128 stands for zero in the data rows.
Some points, one per row:
[165 111 117 157 109 128 129 167 117 172 102 190]
[169  98 105 149  95 128 123 157 122 146 107 186]
[ 87 114 106 120 127 116 140  90 100  92 169 146]
[146 116 103 143 114 131 126 137 153 142 120 104]
[155  95 123 141 102 124 126 170 147 185  69 136]
[188 128 149 134 123 117 108 153 200 130  47  71]
[150  94 122 141 113 118 135 163 133 161 102 134]
[155 141 136 130 130 129 111 127 155 109  92  84]
[141 133 144 113 137 118 117 122 170 108  95  85]
[ 83 123 139 126 110 144 146 108  73 117 173 111]
[143 131 133 150 124 142 124 150 118 137 145 110]
[ 80  97 117 126 128 121 136 106 111 126 159 126]
[188 115 124 164 103 129 126 189 134 180  81 173]
[153 129 146 126 135 120 109 133 169 119  81  88]
[ 98 166 142 101 161 124 123 118 147 119 139  70]
[125 113 114 113 132 117 119 120 123 136 109 127]
[ 56 158 119 105 145 126 183  76 101 114 176 133]
[ 94 137 105 133 140 141 138  98 111 112 184 105]
[117 103  99 127 115 129 137 114  96 116 157 177]
[155 128 160 142 128 125  96 169 166 150  91  87]
[145 114 111 138 109 128 132 135 130 125 115 136]
[103 121 116 101 139 120 137 110 114 131 129 130]
[166  93 119 134  96 116 124 168 141 182  68 137]
[140 117 107 136 112 124 133 129 128 118 118 134]
[145 130 142 117 120 116 141 136 152 137  78 152]
[117 146 150 156 141 156 120 122  91 112 171 132]
[ 85 122 112 112 132 133 125 102 100 103 170 140]
[184 100 122 153 101 127 120 162 133 151  90 182]
[ 85 106 125 154 100 127 163 111  92 161 163 145]
[108 114 129 112 121 115 128 110 121 125 119 122]
[148 129 110 147 130 131 125 138 155 126 123 113]
[177 141 129 146 128 123 106 135 167 115  76 100]
[133 107 118 151 111 126 150 140 123 130 136 148]
[ 72 125 103 129 141 130 150  64  79  98 187 164]
[189 127 144 136 124 119 106 162 202 129  59  70]
Then 10 other points, each followed by its number:
[134 112 116 104 132 114 115 128 139 144  93 114] 0
[173 112 126 162 101 127 102 162 152 154  92 145] 1
[138 154 145 120 144 137 116 143 160 122 123 121] 2
[138 127 115 116 144 104 108 130 174 132  95 110] 3
[ 92 125 108  97 140 113 137  95 118 128 135 127] 4
[ 70 174 159  95 164 138 129  96 133  79 189 101] 5
[130 112 114 139 111 126 130 129 124 120 124 137] 6
[156 127 108 156 116 128 131 135 132 133 119 149] 7
[111 113 117 143 124 127 143 127 100 151 150 166] 8
[139  99 128 134 102 122 140 157 129 176  92 134] 9
Which of these numbered points is nearest to each point below, ignoring the direction in which the first points spread most? Its number follows each.
[162 121 129 150 114 130 133 166 112 167 104 178] > 8
[105 152 171  91 170 124 112 118 145 104 127  72] > 5
[ 81 136 121  72 142 118 119  97  95  99 159 131] > 0
[165 104 113 114 118 111 114 148 145 155  72 119] > 0
[128 162 146 118 149 137 122 138 151 116 143 123] > 2
[152  92 118 142  98 120 142 157 132 179  76 150] > 9
[ 99 118 101 128 123 126 145 100 110 100 159 140] > 6
[145 152 145 125 141 132 114 142 158 114 124 112] > 2
[ 50 115 132 132 110 126 182  86  70 130 187 152] > 9
[136 114 121 146 112 125 100 150 146 145 116 152] > 1
[127 140 148 105 108 107 146 108 154 110  79 147] > 4
[ 78 119 113 122 131 132 152  83  97  91 172 138] > 6
[ 91 158 143 110 154 135 124 108 120  99 171 127] > 2
[121 128 136  92 126 126 110 126 109 113 130 138] > 0
[ 84 135 118  92 155 113 123  91 141 100 148 104] > 3
[119 123  85 169 106 122 185 112 119 125 163 160] > 7
[174 103 120 141 106 104 122 146 152 140  69 125] > 6
[162  93 112 147 112 121 123 161 140 171 107 175] > 8
[ 53 125 119 107 142 118 173  80 100 109 185 137] > 4
[156  99 107 121 118 110 116 150 145 158  78 133] > 0
[164 108 131 122 116 127 132 181 132 189  89 129] > 9
[ 77 147 117 102 156 120 132  57 120  62 170  96] > 3
[ 90 116 127 121 113 127 146 109  91 143 139 152] > 9
[101 170 154 114 168 144 102  88 125  81 150  56] > 5
[ 74 168 133 126 159 137 132  79  94  89 196 133] > 2
[124 129 108 145 128 129 139 111 112 118 146 151] > 7
[108 128 101 144 131 141 141 106  95 120 176 145] > 7
[103 111 106 106 134 117 130 105 111 130 133 146] > 0
Here are 10 other points, each followed by its number:
[ 62 129 129  94 144 120 142  67 100  87 170 101] 0
[125 160 155 130 140 130 120 135 145 137 117  87] 1
[126 156 164 104 145  98 146 119 208 113  69  57] 2
[ 76 139 136  72 141 132 108  93  94  85 170 137] 3
[ 81 131 114 125 135 130 143  70  85 101 179 166] 4
[ 72 141 137 131 149 130 150  60 100  84 170 111] 5
[192 111 125 150 105 131 120 183 154 170  74 110] 6
[194 140 125 186 125 144 122 194 174 182  96 124] 7
[ 84 140 114 136 158 154 143 113 117 124 211 122] 8
[142 133 127 137 115 134 136 142 139 140 124 117] 9
The same question for these:
[110 136 150 141 138 125 147  96 117  98 125 112] > 5
[188 125 128 172 111 140  85 183 143 167 105 131] > 7
[ 85 121 122 116 133 135 122  85  89  94 175 163] > 4
[133 150 161 111 155 130 133 145 149 140 111  73] > 1
[125 123 126 100 145  99 105 125 169 130  90 103] > 0
[132 104 111 140 115 132 136 153 115 170 138 118] > 6
[ 93 159 155  97 159 139 147 118 121 116 155  62] > 1
[116 150 140 118 157 121 124 126 167 143 123  74] > 1
[ 98 128 122 129 126 133 146 107 113 110 175 124] > 9
[179 142 121 147 146 123  79 143 149 133  80 141] > 4
[ 96 160 129  94 158 131 126  92 118  91 158 142] > 3
[ 85 138 143 133 151 132 151  79 107  89 159 103] > 5
[120 148 127 130 146 121 117 138 157 136 131  83] > 1
[ 94 148 120 148 160 152 150 120 128 125 203 122] > 8
[129 149 131 129 126 125 166 128 143 141 108 136] > 9
[ 86 142 148 132 152 127 156  74 112  87 147 106] > 5
[ 61 133 122  88 169 115 135  73 111 110 152 112] > 0
[ 84 141 149 129 144 131 145  73 101  82 162 108] > 5
[ 68 113 111 105 128 132 147  76  76  97 189 169] > 4
[119 142 144 118 130 129 128 123 106 141 123 190] > 4
[ 90 137 134 103 150 127 111  95 124  90 159 129] > 3
[ 94 125 130 141 111 120 167  92 102 123 131 185] > 4
[140 128 113 135 126 125 130 128 149 138 120  96] > 9
[108 143 148 133 145 127 153 102 124  99 127 110] > 5
[ 83 146 131 134 135 135 167  82 106  84 182 106] > 5
[ 87 155 121  98 157 132 124  80 115  90 173 143] > 3
[174 129 114 123 111 127 115 131 155 112  92 140] > 4
[101 138 155 102 124 135 122 107 105 112 150 124] > 3
